One vector is turned by the same rotation once a step. Each row is the vector after some number of steps, and that number follows the row.
The counts run from 0 to 231.
-4	-2	-18	-13	-12	1	22	-3	-11	-8	5	-1	13	4	0	-8	4	1	-3	-2	-4	-9	-13	-6	-19	-25	0	2	22	4	-10	-4	-6	5	-2	5	0	9	12	-2	-3	5	-4	-17	8	-11	5	-2	-1	-1	-4	8	4	7 | 122
3	17	11	11	7	-12	-11	-10	5	0	10	6	21	-8	9	4	13	-2	-4	-7	-8	-13	-7	-16	-4	-6	0	-6	14	5	14	1	4	-11	10	-11	-9	9	-14	-10	1	-3	-9	-15	11	-7	0	14	6	-6	0	2	11	0 | 136
8	8	-3	-6	4	-18	4	5	-18	3	16	13	-3	-19	-16	2	14	-12	2	-11	2	-6	-4	-2	-12	-11	6	-4	22	4	5	-7	10	-10	-8	0	-8	11	7	-10	6	5	-4	7	1	3	16	3	12	3	3	-6	7	0 | 47
-12	2	-14	9	-2	-2	4	-6	-20	2	5	17	0	1	5	5	0	-5	-12	-3	11	-2	6	-2	-7	11	9	-9	10	2	-16	1	6	18	20	20	-4	-3	-2	2	-7	9	-21	12	3	-3	17	3	-3	-7	-10	-10	-9	-8 | 165
-1	24	11	3	-4	-5	5	10	11	3	7	6	-9	-9	-6	14	7	-1	-7	-5	11	-3	-10	-7	0	15	11	-12	9	1	2	-10	3	7	3	-2	6	6	7	11	8	9	-12	-7	-5	21	6	-13	-7	11	1	-14	12	-7 | 178
-3	14	16	11	-6	-1	1	2	7	5	6	13	-5	-3	-2	18	-1	0	-12	-7	9	-6	-7	-13	2	14	14	-10	-1	-1	0	-12	3	10	18	-1	4	13	9	11	1	2	-19	-9	-1	18	2	-6	-5	6	-8	-17	16	-4 | 176
-1	11	6	-1	-15	-19	0	5	-11	11	6	8	3	-8	-18	7	10	-12	-3	-12	0	-1	-12	-9	-7	3	0	-9	19	-6	5	-9	13	3	8	12	3	3	-2	-14	12	-6	-11	-5	16	7	4	-5	4	-1	-10	-14	0	-8 | 43
11	6	4	4	-5	-8	0	-5	8	6	3	18	-15	-4	2	8	7	-5	-15	-8	0	-2	7	7	7	12	1	19	22	10	8	-15	5	8	-5	-5	0	16	10	11	-13	0	-4	5	1	6	15	-1	6	-3	13	-14	6	-4 | 186
-11	0	-6	-9	-13	6	9	5	-17	7	-1	0	2	4	-5	-2	-1	-3	4	-17	0	-9	-5	-11	-21	-18	6	-6	1	-17	-1	-15	9	5	3	-2	-2	17	12	14	8	-6	-9	-14	0	2	0	-8	1	2	-19	-10	16	-5 | 36
-2	15	-14	-4	-11	-7	16	4	13	-6	-9	-21	-12	-1	9	0	-13	9	-12	-5	20	8	-6	1	-6	-5	-4	11	-6	10	15	-3	5	-8	-1	0	4	16	4	-2	-9	6	1	0	0	-7	-3	-9	-14	15	11	1	-5	2 | 105
0	10	-8	2	4	-6	-7	-8	-3	0	8	-18	11	7	13	-9	-4	-7	-6	-2	4	-15	19	-1	-12	3	-1	9	8	11	24	-3	12	5	8	2	-9	4	1	1	-15	-4	-11	12	6	-13	-1	19	11	-5	5	-7	7	4 | 146
4	22	3	-4	-1	-4	9	10	11	0	1	7	-8	-18	-3	13	14	4	-13	-11	7	-1	0	-4	2	17	6	-8	12	15	15	-6	12	-9	0	-5	-6	7	3	-1	5	13	-6	-1	-1	9	17	-11	-8	9	9	-12	0	2 | 181
14	19	1	7	-4	-10	4	1	1	7	15	-8	-5	-11	-12	-6	-2	0	6	9	5	-6	-3	4	-14	-5	17	1	2	6	13	-9	-7	9	6	8	-2	15	7	9	9	-4	-5	10	-9	5	3	12	18	8	9	-6	23	-5 | 55
11	13	-1	4	-5	-2	3	-3	6	1	2	15	-16	-7	2	1	1	8	-7	-6	5	0	2	11	2	2	4	21	16	10	4	-17	-3	9	-12	-6	3	18	13	15	-7	2	3	11	-4	4	18	2	4	5	15	-10	4	-9 | 188
1	4	-8	-8	-14	-17	8	4	13	0	-12	-17	-9	9	14	2	-5	1	-22	-13	7	11	0	-7	-1	-3	-8	17	-5	2	12	2	11	-3	7	-3	-6	18	-7	-4	-15	-4	-3	-9	7	-6	-6	-8	-5	-2	5	-5	-5	1 | 108
1	10	7	-4	-7	-13	0	-5	3	-11	13	-13	11	-4	1	-6	-5	2	6	-4	5	-8	-25	-20	-8	-13	2	0	16	-10	-5	3	8	8	4	4	2	13	3	-15	2	3	-7	-14	11	7	-8	3	12	2	-11	0	17	-6 | 130
15	9	-1	0	-23	4	10	-5	7	-5	-12	-2	-10	-8	3	-7	-4	24	-14	-7	-1	3	10	10	-4	5	4	14	-6	11	17	-5	1	9	10	2	-2	18	5	4	0	-6	4	14	-2	-4	19	4	6	0	8	-9	0	-2 | 192
-10	8	3	5	-3	1	14	-7	-2	-4	0	-11	4	-24	-4	-5	-1	10	1	-1	-1	-11	-10	-4	-14	-9	-10	-21	-6	-3	23	2	11	-11	2	10	-6	14	14	-8	-1	1	-10	-14	4	-5	-8	-5	-8	9	6	7	8	8 | 219
-3	2	7	2	-14	-8	1	-11	-4	-9	9	-7	11	1	1	-2	-10	6	-2	-3	6	-5	-23	-20	-6	-11	4	5	10	-5	-4	0	5	11	14	10	5	12	5	-21	-7	2	-13	-11	19	0	-10	9	5	-2	-12	1	11	-2 | 128
0	7	-17	-2	-21	-5	12	-2	1	2	-11	7	11	1	16	-4	7	15	-11	-3	-5	6	-10	-3	-11	-11	-7	11	12	3	-6	0	-6	6	16	11	-3	6	-16	-5	2	-6	2	-14	13	-14	12	-6	-3	-9	-4	8	-13	-10 | 117
14	14	-2	3	-18	3	9	-4	4	-7	-10	4	-12	-10	5	-6	-6	24	-12	-7	2	3	9	11	-4	2	6	16	-3	12	14	-8	1	6	4	0	0	16	8	4	0	-1	5	17	-7	-6	22	4	5	2	9	-6	1	-4 | 191
-2	29	-5	10	11	-8	-5	-5	2	3	14	-7	12	-8	7	-8	13	-2	9	6	7	-16	-4	5	-13	-3	-2	1	29	11	15	-6	-1	4	-7	1	3	-3	-2	4	6	3	-2	4	8	-5	4	14	5	9	11	4	8	-7 | 141
-11	14	2	-3	-13	4	4	5	-21	1	-2	8	4	-6	-10	9	7	2	5	-17	5	-3	-8	-17	-18	-14	5	-14	-5	-8	6	-17	4	-9	6	-4	-1	11	5	-5	14	-2	-11	-5	8	-6	7	-1	-11	3	-15	-7	0	-5 | 39
3	16	4	-8	-23	4	16	-9	0	-12	-12	-2	-22	6	-7	-2	2	9	-8	-11	-5	11	1	-7	-9	-14	5	-10	-5	1	2	-8	-7	13	-14	-14	-3	10	8	7	6	-5	2	-4	4	-13	3	1	-20	-2	13	-3	-2	1 | 199
4	7	-11	-8	-10	-16	5	3	11	4	-7	-5	-13	13	16	-1	0	-3	-13	-11	2	11	-7	-10	-4	-18	-9	20	5	-9	-6	-6	1	5	-8	-11	-5	18	-7	10	-9	-7	2	-18	2	-6	-4	-12	-2	-2	2	-1	-2	-10 | 111
-8	6	10	9	-3	-6	6	-11	-2	2	1	-6	2	-16	-3	3	0	2	-7	-4	-4	-10	-5	-10	-6	-6	-17	-12	-5	-4	27	-1	16	-12	6	3	-8	13	11	-11	-10	-3	-16	-15	12	-4	-13	-3	-7	3	7	3	8	10 | 221
-1	1	-5	-6	-12	-13	12	-13	-1	-5	1	3	-16	-4	-2	-13	4	-1	-5	-8	-11	10	-10	2	-2	-8	-4	-12	18	-9	-15	12	9	20	-20	12	-12	11	1	-5	3	-4	-2	-12	7	1	4	-5	0	-9	9	-2	-6	-11 | 206
12	8	3	-10	-29	1	14	-8	10	-3	-12	-11	-17	10	-4	-6	-6	1	-12	-7	-13	2	8	0	-8	-6	4	2	1	2	7	-7	-3	22	-2	-6	-3	15	13	16	1	-15	1	-7	-2	2	2	-5	-1	-7	7	-10	9	1 | 196
-5	26	-5	1	-6	-5	-6	2	-4	1	-5	-16	0	9	13	-1	0	-3	-8	-10	5	6	16	-12	-14	6	3	-9	-12	-6	6	5	11	13	18	-2	-14	-9	-18	6	7	-9	-7	6	7	-8	3	6	-1	-7	-11	-11	-6	-11 | 155
13	15	-3	2	-12	4	8	-4	5	-6	-6	6	-16	-12	4	-5	-3	21	-8	-6	7	3	6	12	-3	0	8	16	2	11	10	-11	-1	7	-3	-1	1	19	11	9	-3	2	5	17	-4	-2	23	4	4	7	12	-8	1	-8 | 190
0	6	7	0	-11	-9	0	-9	0	-9	13	-11	10	-1	0	-4	-9	1	3	-3	7	-6	-25	-22	-4	-10	1	3	14	-8	-5	2	7	10	9	8	3	12	6	-19	-2	4	-11	-13	15	6	-7	7	9	1	-12	-1	14	-8 | 129
-11	12	1	14	-13	20	18	-13	-12	-12	-4	2	-9	-14	4	-5	-5	5	-7	13	-4	1	7	-1	-3	1	4	-10	-17	-5	-2	-3	-8	11	21	12	-9	1	6	5	-4	3	-7	2	10	-7	17	-4	-10	-4	-1	2	-1	-2 | 78
2	11	-13	-6	-10	-10	4	3	8	2	-4	-1	-12	13	17	0	3	2	-11	-12	4	12	-10	-7	-8	-23	-6	20	6	-12	-9	-8	-3	3	-10	-15	-3	16	-5	11	-5	-4	6	-16	2	-6	3	-11	-5	-1	3	2	-4	-12 | 112
-9	14	-6	11	-5	23	15	-11	-14	-10	-1	6	-15	-12	6	-7	3	2	0	13	-6	-1	10	1	-7	-9	6	-5	-10	-7	-9	-6	-11	12	6	5	-16	4	8	18	-3	5	-1	4	2	-6	20	-2	-7	-3	3	6	1	-4 | 76
4	10	1	-5	-6	-22	4	5	-12	9	14	7	-4	-13	-18	3	11	-18	4	-13	0	-5	-12	-5	-12	-3	3	-6	27	-4	4	-7	12	-1	-4	8	-4	8	3	-12	10	0	-6	-4	8	11	11	-6	11	1	-5	-10	7	-5 | 45
0	6	-10	-8	-14	-14	12	6	13	-3	-12	-19	-8	7	14	2	-10	6	-20	-12	11	12	-1	-6	-2	-2	-6	14	-9	6	17	0	11	-8	8	-2	-5	17	-6	-8	-14	-1	-1	-4	6	-7	-3	-9	-9	3	8	-4	-8	3 | 107
-2	-4	-7	-2	-2	-2	14	-19	-10	-10	2	16	-8	-14	6	-13	6	12	-4	-9	-12	4	-8	4	-5	-19	-1	-13	7	-4	-11	9	8	2	-15	5	-17	20	6	-5	-1	1	-4	-10	-1	-10	11	1	-4	-8	12	7	-4	-3 | 209
-11	16	-18	-3	9	2	6	1	-18	2	4	11	-8	4	2	5	15	-14	-6	-8	4	0	13	-8	-16	-6	7	-16	10	-1	-14	-3	3	8	-3	-6	-12	-11	-6	14	4	9	-11	4	0	-9	15	0	-17	-5	-1	-3	-11	-6 | 161
-17	3	-26	1	-7	6	7	3	-17	2	-6	5	5	2	14	-13	-2	19	3	-15	10	3	1	9	-14	-12	4	6	6	1	5	-5	11	5	-9	9	1	15	1	4	1	4	-7	6	0	-12	8	3	-3	4	-6	-5	-8	-17 | 29
-10	6	3	2	-8	5	18	-8	-2	-12	3	-11	-20	-9	-8	0	-7	-21	-7	6	-1	-7	-5	-7	-2	1	-4	-18	2	-13	-7	3	8	12	4	8	-7	1	14	1	-5	9	-4	-9	9	12	6	-18	-10	3	-1	-4	10	5 | 83
-10	-7	-13	-5	-19	2	8	3	-13	7	-5	-3	12	6	8	-8	-8	8	-1	-15	-2	-5	2	0	-17	-5	2	2	-2	-10	6	-3	19	11	13	16	-5	18	4	3	-1	-11	-12	-6	3	-2	1	-5	10	-6	-20	-11	8	-8 | 33
-1	-3	-10	-5	-3	-7	16	-15	-7	-10	3	11	-13	-11	3	-13	4	8	-2	-9	-12	6	-9	2	-7	-17	-2	-14	11	-5	-15	11	10	7	-20	7	-17	18	7	-4	1	1	-2	-9	0	-5	11	0	-2	-9	12	5	-2	-6 | 208
-7	9	-5	7	-5	19	15	-11	-12	-8	3	6	-17	-10	6	-11	7	-5	-1	12	-5	-2	10	1	-8	-11	5	-1	-7	-11	-13	-6	-11	15	-2	4	-19	4	9	23	-5	3	-1	-2	2	-4	18	-3	-1	-7	4	3	4	-8 | 75
6	18	8	-4	8	-8	-1	-1	3	-12	14	-9	13	-15	5	-3	8	6	3	-10	-2	-12	-16	-19	-11	-16	4	-10	10	-2	4	6	10	-12	1	-12	-11	11	-3	-14	6	8	-1	-15	4	0	2	8	6	3	-6	3	14	-1 | 133
-7	-2	-5	-5	-13	5	11	-11	-15	-13	4	3	12	0	0	-1	-5	11	-2	-5	3	-6	-14	-16	-12	-21	4	2	8	4	-4	-4	-5	-2	9	4	2	13	12	-18	-10	11	-12	-5	15	-16	1	12	-5	-2	-8	7	2	7 | 125
15	5	2	-4	-29	0	12	-6	12	-2	-13	-9	-11	3	-1	-6	-8	11	-17	-7	-10	2	12	5	-6	6	5	9	-4	9	13	-2	1	18	11	1	-5	15	7	10	0	-16	1	1	-1	-3	12	-1	6	-7	4	-11	6	2 | 194
-4	22	-3	-2	-7	-7	-5	2	-1	4	-3	-15	0	10	11	2	3	-10	-9	-9	1	5	15	-12	-14	6	1	-11	-3	-7	1	6	12	16	16	0	-13	-12	-19	9	8	-10	-8	2	7	-5	3	2	-1	-10	-11	-10	-4	-10 | 156
5	-1	-3	9	1	-9	4	-14	12	-12	1	-5	-1	-3	2	-7	-9	1	-15	0	1	-18	-6	5	-12	-3	-8	4	32	9	5	7	13	17	0	2	12	1	11	-4	-4	11	-3	7	1	6	11	4	4	16	3	0	18	0 | 7
